Each row is where one point has got to under a steady rotation. How many steps took it there?
The counts run from 0 to 122.
[ 33  31  23  41 -37  35  -5   5   8  -7   2  -5  14 -55 -32   5  21  -5
   9  36 -10  -7   9   5   5   8 -14  45 -28 -20  26  18  13  -1  16 -16
  24  11  22  -8 -24  14 -12] | 33
[ 16  12  -5  38 -35  15 -33  -6  43  26 -12 -19   6 -30 -29  -2  18  -5
  -9  25 -19  -5  -9  -3  -9 -24 -30  30   3 -31  10   4  10   7  15   8
  29   6  37  -2 -25   6  27] | 22
[ 30  39  12  56 -21 -28  21   4 -43 -25   1 -14 -14  -5 -22 -24 -13  -3
 -22 -46 -11   8  -7  24  -5  26   8  -3  -7 -14  20  11   1 -43  19 -27
   5   9  18   0   3   8 -10] | 99
[-18 -18  -8 -12  -9 -27 -37 -52  -8 -26 -29   7   8  50   5 -11  18  16
 -35 -12  -5  38 -10  -9 -14   0   5   5  -8  -9  30  23 -29 -18   1  -4
  -5 -21  21  17  -4  -4  44] | 121
[ 11  26   3 -22 -37  24 -10   0  26 -14  -9 -13  47 -51 -10 -27  18   4
 -17 -39 -38  22 -15  26   2  -4  -4  27 -16  -2   7 -15 -13 -38 -16  18
  17  -6   4  -8  35   2   1] | 47
[  3   4  13  28  19 -14   3 -13   1   3  12 -23 -32 -22 -45 -45  -4   2
   7  -3  29 -10 -16  21  -6 -17  25  -9   7  -6  10  52  16   6  25 -25
  27 -28  39 -26  -6 -13  17] | 82
[  5  10 -24  35 -34 -36 -25 -31 -22 -12  -9   5  30  18  24   1  24  27
 -26 -34   4  39  -3   0 -23   2 -45  -4 -36 -25  26  11   2 -29  -1 -11
 -12   1  11 -10   4  19   7] | 115
[ -9 -14 -36  -8  26 -38   4 -30   3 -12 -11  -7 -11  -7 -19 -39  24  15
   1 -32  18  28  -9  -6   2   2   1 -16 -20 -27 -16  16   6   5 -26  25
   9 -23  45  -2  34 -11  25] | 78
[ 10   2  -9  32 -27 -12   6  15  31  14   9 -41 -18 -34 -52 -29  27   1
  15  10  32 -16  -7  15  -3 -19 -26 -13  -9 -30 -12   9  23  13 -13  14
  33   3  42   7  11  -3   5] | 76
[ 28  37  -9  61 -19 -21  35  18 -16  -8  12 -25 -22 -29 -51 -22  23   9
  18  -3  13 -25  -2  22 -17  18  -2  -2 -10 -22   2  16  25  -4   6 -16
  23  13  34  -8  -2   1 -12] | 87
[ 14  25 -11  23 -26  28 -43 -34  13   7 -17 -12  28  10 -13   3  22   7
 -44 -49 -19  14 -15  28 -29  -9  -6  10   2   5   7 -11 -31 -17   9   9
  22  23  19   1  -4 -14  -7] | 5
[ -8  20  -5 -25 -28   7 -28   2   0   8   8  -4  14 -25 -31 -34  52  15
  -9 -30  27  -6  11  42 -23  -5 -38  11 -29 -15  17  27 -12  10 -26  -3
 -10 -10   4  -2  32 -19 -16] | 60
[-28   0 -31  15  -4 -12 -52 -28   6  11 -36  12   9  17  -3  13  33  27
 -17   2  29  22   1   0 -19  -5 -37 -10 -13 -13  34  31  -7  27 -21  -1
   7  -9   9  -1 -31   3  48] | 12
[ -4  36 -23  33  -9  20 -19 -19  37  20 -11 -39   6  27 -13  -7  -6  19
 -33 -23   0  29  -9  37   7 -12  10  -2  25  17  29   1 -12   0 -21   8
  17  -7   5   0 -56 -17  40] | 107
[-15 -11 -18  11   6 -33 -33 -49  14 -26 -31  18  20 -26  -2  -1   9  20
 -22   8   1  36  -3 -44 -17  -1 -41   7 -22 -17  22  21  14  17 -36   7
  12 -17  26   8  -9  11  47] | 24
[  3  21  -5  56 -59 -17  -2   4  16  21  -4  -6  18  34  -6 -11  30   1
 -19  12 -14  16   0 -15  25   6 -25   7   1  -5  16 -21 -21 -17   0   0
  18  26  29  13 -13  10  36] | 117
[ 38  42  18  14 -30   9   7 -18  -7 -19   6  19  24  -6 -30  16  38  11
 -10  38 -23  -8   5  -5  23  17   2  35 -40 -24  18   5 -18   2  26 -22
  14   7  36 -12  -5  13   1] | 32
[ 28   2 -20  27 -36 -25  37  -7   2  19  26   1  10  21 -23 -29  51   2
   7   0  10  13   0   2  19  -8   2   0 -27 -36 -11 -22 -23  14  14   4
   6  19  39  -9  49  -3 -15] | 74
[-17  31  -3 -19 -46   1   8  17  -7 -10 -17  -5  20 -18 -23 -14  41  23
   3   2   3  -9  17  11  -5  40 -23  45 -39 -14  28   7 -22  31 -56   5
 -32 -15  -1  -2   1   1  25] | 49
[ -2  17   0  31 -33  28 -54 -12  22  20  -6 -15  23  -3  -7 -11  23   7
 -34 -32 -14   0   0  32 -41 -17 -28  16   3  -2  29  23  -8 -11  10   0
  -2  17   9 -15 -23  -7  -5] | 113
[-23 -16   0 -28  -5 -32  -1 -14 -27 -25  -1   1 -17  20 -25 -37  22   9
   3  -5  40  33  -7   1   6   1   1 -29 -21 -17   6   9 -10   9 -21 -21
   9 -35  29  13  37 -21  43] | 67
[-16  17  43  10 -13  -7  17  23  -2 -10 -10  -8 -15 -39 -37 -20  -7  -6
  26  29  -7 -21  -3   2  15  19   4  29  -9 -10  49  37   2   1 -10 -27
  22 -39  14  15 -29   2  50] | 39
[ -8  -6  15 -15  -6 -16  16  -3 -30 -17  20  -2 -15  46 -31 -37  30  -6
  -7   1  17  22 -13   3  27  -1  34 -22  -6 -22   4   5 -34  -4  10 -23
   8 -10  22  24  55 -15  28] | 68
[ 17  14 -25  27  16 -27   7 -17  21  -5 -10  -9   3 -39 -15 -49  -6   2
 -10 -53 -23  22 -15  10  -1  11   6  -8   8 -17 -11   6   4 -20 -17  38
  14  -9  38 -18  16   5   9] | 89
[ 14  19  15  37 -21  13 -27  -9   7  -1  -6 -20  18  20 -11 -10 -11  -5
 -43 -61 -18  29 -12  18  -9 -13   8 -11  13  10  10  -9 -20 -47  29 -15
  41  27  21   5   6  -4   9] | 4
[-16  19  44 -18   6   1   2  -7  14 -16  -8  -4  14 -57 -29 -29 -30  -8
   6  -3 -10   7 -16  -4  16  -2   8  30  -4  -2  38  34  11 -17   1 -14
  28 -53   9   2 -12   8  52] | 40
[-31  12 -16  27 -11  10 -38 -16  48  40 -23  -9  15  11  10  -3  23  15
 -30 -11   5  19 -23  16   5 -16 -18  11  12   3  22  -1 -14  16 -10  12
  18  -2  29   5 -31  -5  53] | 11
[ -6   9   8  13 -55 -31  22  23  19  26  27 -10  24  11 -18 -46  15 -21
   5  -4  -7  14  -9  -1  27 -19 -17  14 -23 -12   3  -8 -21 -18   1  -1
  17   3  37   9  47   6  25] | 63
[ -8  12  40 -31 -27  -6   6  11 -52 -33  17  -2  -1   7 -28 -21  13  -1
   3  -6  37  21   7  21  -1   2  11  -8 -25 -15  39  11  -8 -16   1 -55
  15 -16   2  25  35 -17  15] | 56
[  2 -11   7  -2   2  15 -41 -18   4  12  17 -10 -13 -31 -37 -43  31   7
   2 -27  34 -18   1  33 -26 -21  -9  -5 -12 -26   8  37  -1  11  24 -13
  24 -14  32 -16  13 -27 -20] | 71
[ -3  20  22  19 -20 -33  -2 -14 -59 -32  -7   8   0  48 -10  -3   2  -1
 -33 -35   0  27  -3   1 -13  29  11 -11 -13  -1  35   7 -24 -36   9 -51
  -1  -5   8  20  -5  -9  10] | 110
[ 10  25  25  31 -37  -6  -8  -8 -24  -9   0  -8   3  42 -17  -6  -8  -9
 -43 -25 -24  22 -13  12   6   1  34  11  -1   4  30   7 -41 -49  33 -29
   6  12  20  15  -1   0  16] | 111
[ -7  15  -6   6 -33  -2   4  13  43  49  13 -33  20   2 -32 -38  25  -6
   1   7  13   1 -21  24  26 -39  -9   3   6 -16   0 -10 -15   6 -10  19
  31  -7  33  16  17  -6  29] | 64
[ 14  -6   4  26 -12 -26 -29 -35 -32 -16 -10  33  10   5  -9  -1  32   2
 -22 -10 -14  10 -10 -24 -18  23 -35  12 -42 -39  18  22 -14  -4  33 -27
   0   5  22  -8  27  15  -2] | 19
[ 24  20  16  19 -28   3 -18   5  11 -17  -5 -10  15 -85 -24  -2  -7   1
  -4   7 -16   0  -4  -5 -12  -9 -27  27 -10 -18  16  14  50 -18  -1   1
  34 -10  22 -12 -19   1   6] | 34
